In the rows, 128 means zero.
Where one turn sends some rows of the set: a few examples, then the rows asked
riz: [158 120 126 119 133 129 105 113 146 100  94 105 118 145  85 116 116]
Tos: [144 133 134 107 112 138  91 159 119 114  91 146 119 142 104 113 138]
nomal: [131 130 153 131 129 132 128 131 101 133 121 120 111 168 112  89 126]
Moda: [131 137  91 112 153 135 109 136 130  89 115 109 124 162 106  89 113]
saguv: [160 157 140 126 155 144 110 166 115  97 125 110 103 130 105 106 133]
vov: [166 120 123 126 129 129 106 111 142  99  96 117 112 146  87 117 116]
tesam: [152 132 132 113 112 143  97 150 118 113  87 147 120 139 115 109 140]
pafad: [141 136 134 118 112 141  94 147 124 125  92 148 117 145 112 123 139]
tator: [120 139 150 135 136 134 125 138 113 136 133 120 111 167 113  93 128]
daso: [163 125 121 125 136 136 105 109 143 100  89 113 119 146  86 116 122]
nam: [142 120 123 115 146 146 135 148 150 138  95 102 119 165 121 111 117]
Parez: [161 161 130 132 149 135 108 160 121  93 132 121 101 136 108 112 135]
duba: [138 119 120 125 147 148 134 148 149 136  91  99 126 167 111 108 119]
dis: [143 129 138 112 109 141  98 153 114 126  86 145 112 144 107 112 132]
Galu: [161 155 134 124 146 139 112 166 112  88 122 119  99 130 103 109 130]
kiku: [126 137 152 126 138 138 130 140 100 130 126 115 106 163 112  86 123]
paze: [144 129 130 121 113 145  91 156 110 119  86 143 118 141 109 113 138]
Kom: [134 138  93 118 157 137 108 142 134  94 118 110 126 162  97  82 120]
Nesu: [120 131 155 131 130 139 133 134 108 129 120 120 117 159 114  89 121]
kig: [131 133  90 117 153 134 108 140 131  92 118 112 124 161  95  89 115]
Nibut: [128 133  94 111 155 136 109 144 131  89 125 113 122 159 101  86 122]
Rul: [162 155 139 129 150 137 117 167 122  91 129 114 106 132 106  97 127]
Rigad: [159 161 138 125 152 138 122 167 115  92 126 112 103 137 110 110 124]
Loso: [125 139 154 133 135 140 123 133 102 135 120 119 110 161 110  87 116]
vapa: [166 122 121 121 136 132 107 110 145 107  93 110 116 147  85 115 115]
Nol: [141 117 114 117 151 147 134 149 146 134  95  97 123 166 114 111 122]
lokam: [146 114 115 120 145 141 130 151 148 133  94  95 122 168 119 106 120]

Tos -> nomal
Nol -> kig
Where do these go?
Rul -> tesam
Nibut -> vov
duba -> Kom
kiku -> Galu
paze -> Loso
pafad -> tator
riz -> lokam

Where one turn sends some rows of the set: a few examples, then the rows asked
giz: [112 119 124 133 179 149 132 127 110 113 140 140 125 141 128 131 112 119
 124 125 115 112 120 147 118 127 131 140  94 157 117 116 113 136]
zili: [136 123 118 119 141 126 129 131 120 149 146 120 151 145 137 138 111 118
 133 129 125  98 129 107 110 150 138 134 133 128 149 145  79 146]
senap: [122 121 110 124 148 113 127 129 143 129 140 121 160 114 148 147 148 136
 135 132 114 132 122 123 127 144 135 127 152 139 148 149 134 131]
meti: [115 125 120 123 109 116 138 132  95 127 121 149 117 131 143 106 144 131
 138 141 121 112 122 145 129 120 126 144 155 131 109 138 113 131]
dabo: [129 131 122 125 145 128 131 127 132 136 127 127 137 127 120 121 137 124
 130  99 136 140 115  96 142 102 131 130  94 131 115 123 101 122]
tivaf: [115 112 126 118 111 130 139 140 126  86 132 132 128 123 121 132 114 120
 137 132 131 142 129 134 115 126 142 113 158 138 104 120 124 121]
gadok: [123 118 116 133 103 125 137 131 102 116 121 144 112 142 135 114 144 119
 125 133 120 108 137 135 137 142 129 160 165 147 117 123 118 120]
bupu: [131 122 146 141 167 154 130 125 109 127 142 124 108 153 133 131 112 120
 114 110 132 109 125 151 118 144 134 139 110 153 127 121  92 137]
Venik: [130 129 113 113 150 120 121 124 123 138 153 115 158 142 124 137 114 117
 131 127 122  79 117 116 119 161 129 149 127 138 130 126  91 144]
vobo: [126 102 128 128 107 132 141 139 118 100 131 122 115 134 141 148 119 117
 123 113 131 126 139 129 121 118 146 117 170 135 113 142  99 131]
Riru: [139 122 126 137 141 134 130 133 138 138 126 124 133 136 108 120 135 127
 127  98 139 123 116 110 155 103 133 144 104 135 120 107  92 117]
Dipe: [124 119 114 130 142 112 126 116 118 142 123 140 116 110 162 147 109 117
 131 118 136 112 120 112 143 124 136 122 102 132 148 125 145 132]
Fof: [129 121 107 112 146 124 126 136 128 134 147 128 165 136 105 126 109 123
 142 146 111  94 117 120 115 150 133 143 127 135 137 107 104 127]
fego: [111 121 136 122 116 123 132 129 118  96 144 115 122 127 141 139 124 120
 128 107 143 110 115 149 129 130 137 128 158 135  93 145  99 150]
Dak: [118 107 120 117 127 119 130 130 131  86 135 118 125 130 122 134 115 118
 129 131 137 107 116 148 133 124 129 126 158 148  83 112 116 132]
befal: [113 111 105 142 153 135 140 124 144 128 108 117 119 144 142 144 127 112
 135 123 126 111 128 149 153 135 130 141 125 146  88 130 120 157]
tukot: [126 140 146 139 132 142 140 130 125 152 110 121 109 140 141 141 132 126
 133  96 132 132 136 144 127 154 134 119 137 127  96 140 111 145]
kefi: [136 127 108 130 166 116 124 133 157 132 124 132 151 130 146 146 141 136
 125 136 129 110 130 127 130 134 121 121 164 148 136 123 125 122]
zonu: [140 120 115 111 138 128 131 141 119 148 140 130 156 139 118 133 109 126
 139 141 110 111 133 104 100 142 137 123 135 126 149 122  94 123]
mivu: [134 104 122 127 125 109 119 112 111 142 136 114 110 112 150 148 113 117
 124 110 124 107 114 120 153 143 139 137 107 134 151 119 145 126]
Zug: [136 135 136 132 148 116 121 133 153 142 139 120 152 123 137 131 143 150
 135 129 138 113 112 150 130 153 130 128 164 135 143 127 118 130]
Kazuv: [133 117 114 115 115 104 134 117 104 125 120 126 105 140 152 105 136 118
 131 154 131 117 125 132 127 127 114 128 152 142 102 137 115 132]
fus: [137 101 147 132 146 148 134 125 101 131 149 108 106 145 130 129 110 123
 122 121 114 138 124 144 111 140 145 127 105 143 145 132  98 132]
tobig: [137 124 135 132 128 129 128 125 131 134 140 107 133 131 109 119 140 123
 126  88 136 136 111 104 152 126 138 147  99 135 123 116  99 120]
vik: [111 118 117 118 133 128 136 126 123 129 121 114 127 121 116 138 135 121
 141 121  96 143 122 141 133 152 132 126 119 138  85 119 150 128]
rami: [134 126 130 136 144 121 124 127 124 152 114 152 112 117 144 140 105 129
 129 115 145  98 120 128 142 122 130 122 116 129 144 102 137 119]
Tusa: [137 115 141 137 124 118 121 122 118 150 132 128 113 114 133 134 109 130
 130 110 139 100 109 140 152 142 140 138 116 128 153 100 138 121]
kovar: [145 106 121 125 139 109 121 127 141 141 142  98 144 127 139 149 148 142
 123 126 111 113 120 137 138 146 132 131 168 139 148 135 119 123]
likul: [138  89 125 141 117 141 147 137 134 146 108 106 110 143 120 136 120 125
 141 130 110 147 135 150 139 134 147 123 139 128 119 123 119 130]
dos: [140 109 116 128 137 124 129 121 134 131 133 103 129 134 122 124 135 114
 125 102 132 140 118  92 153 111 135 139  95 139 123 126  99 125]
laz: [124  96 122 121 162 143 132 127  99 119 143 121 117 137 123 133 113 120
 124 132  94 137 125 137 111 123 137 125  97 150 130 122 118 121]
sed: [124 124 119 125 103 115 137 117 110 109 128 128 110 140 146 103 137 110
 131 147 138 129 130 127 130 159 126 148 151 149 114 132 126 132]

Riru -> tobig
laz -> giz
rami -> Tusa
Where do these go?
kefi -> Zug
tukot -> likul
fego -> vobo
Venik -> zili
meti -> gadok

Where one turn sends some rows of the set: a few examples, then the rows asked
moso: [143 150 116 129 160 143 129 158 138 133 122 144 153 133 133 141]
zab: [144 143 120 125 151 147 131 135 170 131 124 136 145 130 121 162]
gekev: [136 139 154 158 143 126 120 145 141 111 128 157 149 118 125 146]
Tuge: [141 141 115 123 152 144 137 125 168 131 122 131 148 127 115 150]
Gipa: [131 135 144 152 142 121 132 120 144 110 127 144 153 111 109 132]
bada: [133 104  98 117 180 137 127 114 124 132 139 144 132 133 142 135]
konef: [139 142 110 122 154 140 141 127 156 130 121 129 153 126 115 136]
fanas: [131 137 143 152 145 120 131 128 134 109 127 148 156 112 113 125]
fufot: [119 124 140 159 139 137 112 132 107 115 110 141 125 102 120 157]
fad: [141 104 113 123 176 146 115 123 143 133 143 154 122 138 149 169]
gaso: [139 101 110 120 174 144 119 111 149 133 143 148 122 135 141 167]
movaz: [133 133 148 152 140 124 129 119 153 110 127 146 150 113 109 142]
Bem: [136 107 102 120 182 138 123 126 117 132 139 151 132 135 148 138]
vegug: [128  92 103 122 163 137 126  99 129 134 128 144 119 109 139 139]
Rufep: [118 124 138 158 140 135 114 130 105 115 110 139 127  99 117 151]
fod: [119 121 141 157 136 138 114 122 118 115 111 137 123 100 114 164]
zifuf: [134  93 115 126 158 143 115 109 147 134 131 152 111 114 147 167]
sav: [136 140 149 157 146 123 123 146 133 111 128 157 152 117 125 136]
Seka: [137  96 117 130 160 144 109 124 138 136 130 158 111 117 156 169]
nekog: [135 135 153 154 139 126 124 127 157 111 128 150 147 114 114 151]
zope: [128  95 100 124 166 135 124 111 116 135 128 146 123 110 145 130]
Gak: [139 108 107 123 181 141 117 134 121 133 141 155 130 138 154 149]
Fil: [116 123 136 155 140 135 117 125 107 115 110 137 126  99 115 151]
sosi: [117 121 139 156 137 137 117 119 116 115 111 135 124  99 112 159]
Fibi: [131  99 104 126 169 136 118 125 109 134 128 153 122 114 153 132]
gomaz: [140 107 112 124 179 144 114 133 131 133 143 156 125 139 154 162]
vemes: [146 149 121 131 157 146 126 158 150 133 124 145 147 135 135 154]
manev: [134 101 110 130 168 138 111 135 112 135 129 159 118 117 161 145]
Posi: [137 136 155 156 141 127 120 137 151 111 129 155 148 117 120 152]
memu: [138  99 115 132 165 142 107 135 124 137 130 162 114 118 162 160]
nepe: [119 121 142 158 138 139 111 128 116 115 111 140 123 101 117 164]
Reso: [132  89 109 124 160 140 121  99 144 135 129 146 115 111 139 155]
Dozaz: [133 139 145 153 146 120 127 139 130 110 126 152 155 114 120 127]
gidan: [146 146 124 129 153 149 126 150 163 133 124 142 145 133 130 163]
niti: [117 121 137 156 138 135 117 120 112 115 110 135 127  99 112 152]
vebet: [134 100 100 116 178 139 129 104 135 131 139 141 130 131 136 143]
bup: [139 146 108 122 159 139 141 136 144 130 120 131 155 127 119 127]
Patip: [140 149 111 126 161 140 135 149 136 130 121 138 155 130 128 129]
rur: [121 123 142 158 139 138 111 132 111 116 111 141 124 101 121 162]
felud: [136  99 105 117 173 142 125 103 146 132 142 142 125 132 135 155]

felud -> Bem
gekev -> movaz
zope -> memu
Where do these go?
Tuge -> Patip
niti -> fufot

Where one turn sends some rows of the set: a few examples, then the rows asked
bes: [140 147 101 145 116 157 165 128 129 122 169 101 117 136 146]
gop: [136 137 118 132 130 119 137  99 144 127 136 131 119 184 139]
Gof: [155 148 109 143 123 133 129 103 128 135 118 122 121 178 138]
vut: [151 139 118 143 115 130 131 102 131 137 118 124 126 178 140]
bezi: [118 156 105 147 126 147 166 122 121 136 157  96 104 125 146]
Kamaf: [117 120 115 145 134 112 166 126 106 112 134  93 124 127 142]
Vunu: [132 142 116 134 128 154 169 110 104 151 148  99 111 130 159]
tulo: [134 127 106 151 107 120 159 127 124 101 152  88 134 133 137]
ramir: [152 146 116 139 118 127 132 103 133 138 120 124 128 180 143]
leben: [108 116 114 142 120 117 170 113 107 116 126 101 119 131 140]
kaboz: [134 125 100 154 109 122 161 128 124 104 149  90 138 133 138]
zomi: [136 149 120 136 138 149 168 124 109 138 156  96 105 129 154]
ninob: [139 143 100 144 121 155 165 126 129 124 174  99 122 134 149]
zike: [152 136 115 135 130 120 132  96 135 144 134 117 139 178 150]
temi: [135 126 104 142 135 134 139 102 138 137 128 137 131 182 142]
Mevif: [137 133 124 132 126 125 136  96 142 130 138 131 116 182 137]
pur: [114 136 102 156 119 116 161 124 114 122 135  83 125 121 140]
subo: [139 137 117 134 132 118 132  95 139 122 136 126 112 181 131]
tor: [137 127  96 144 142 127 135 102 135 131 126 133 130 178 139]
todo: [118 150 102 145 134 144 166 121 121 141 161  94 111 124 149]
logof: [155 136 111 135 140 122 126  92 133 142 140 113 132 175 146]
zuka: [115 136 109 151 118 111 159 120 117 120 142  80 121 122 139]
goruf: [136 149 114 140 138 154 169 127 106 139 149  99 109 128 155]
ligog: [118 125 117 146 128 114 166 128 107 108 130  95 117 128 139]
lisis: [151 127 119 137 129 121 128  93 134 144 135 117 137 177 147]
moput: [108 115 117 139 121 113 169 110 109 115 132  98 119 131 141]
duvug: [132 147 119 134 123 154 168 110 104 147 147  98 106 130 156]
Nasob: [134 132 104 140 135 128 140 103 140 133 127 137 132 183 143]

vut -> Mevif
Vunu -> leben
Where do these go?
bezi -> zuka
tulo -> ninob
Nasob -> ramir
ligog -> zomi
subo -> logof

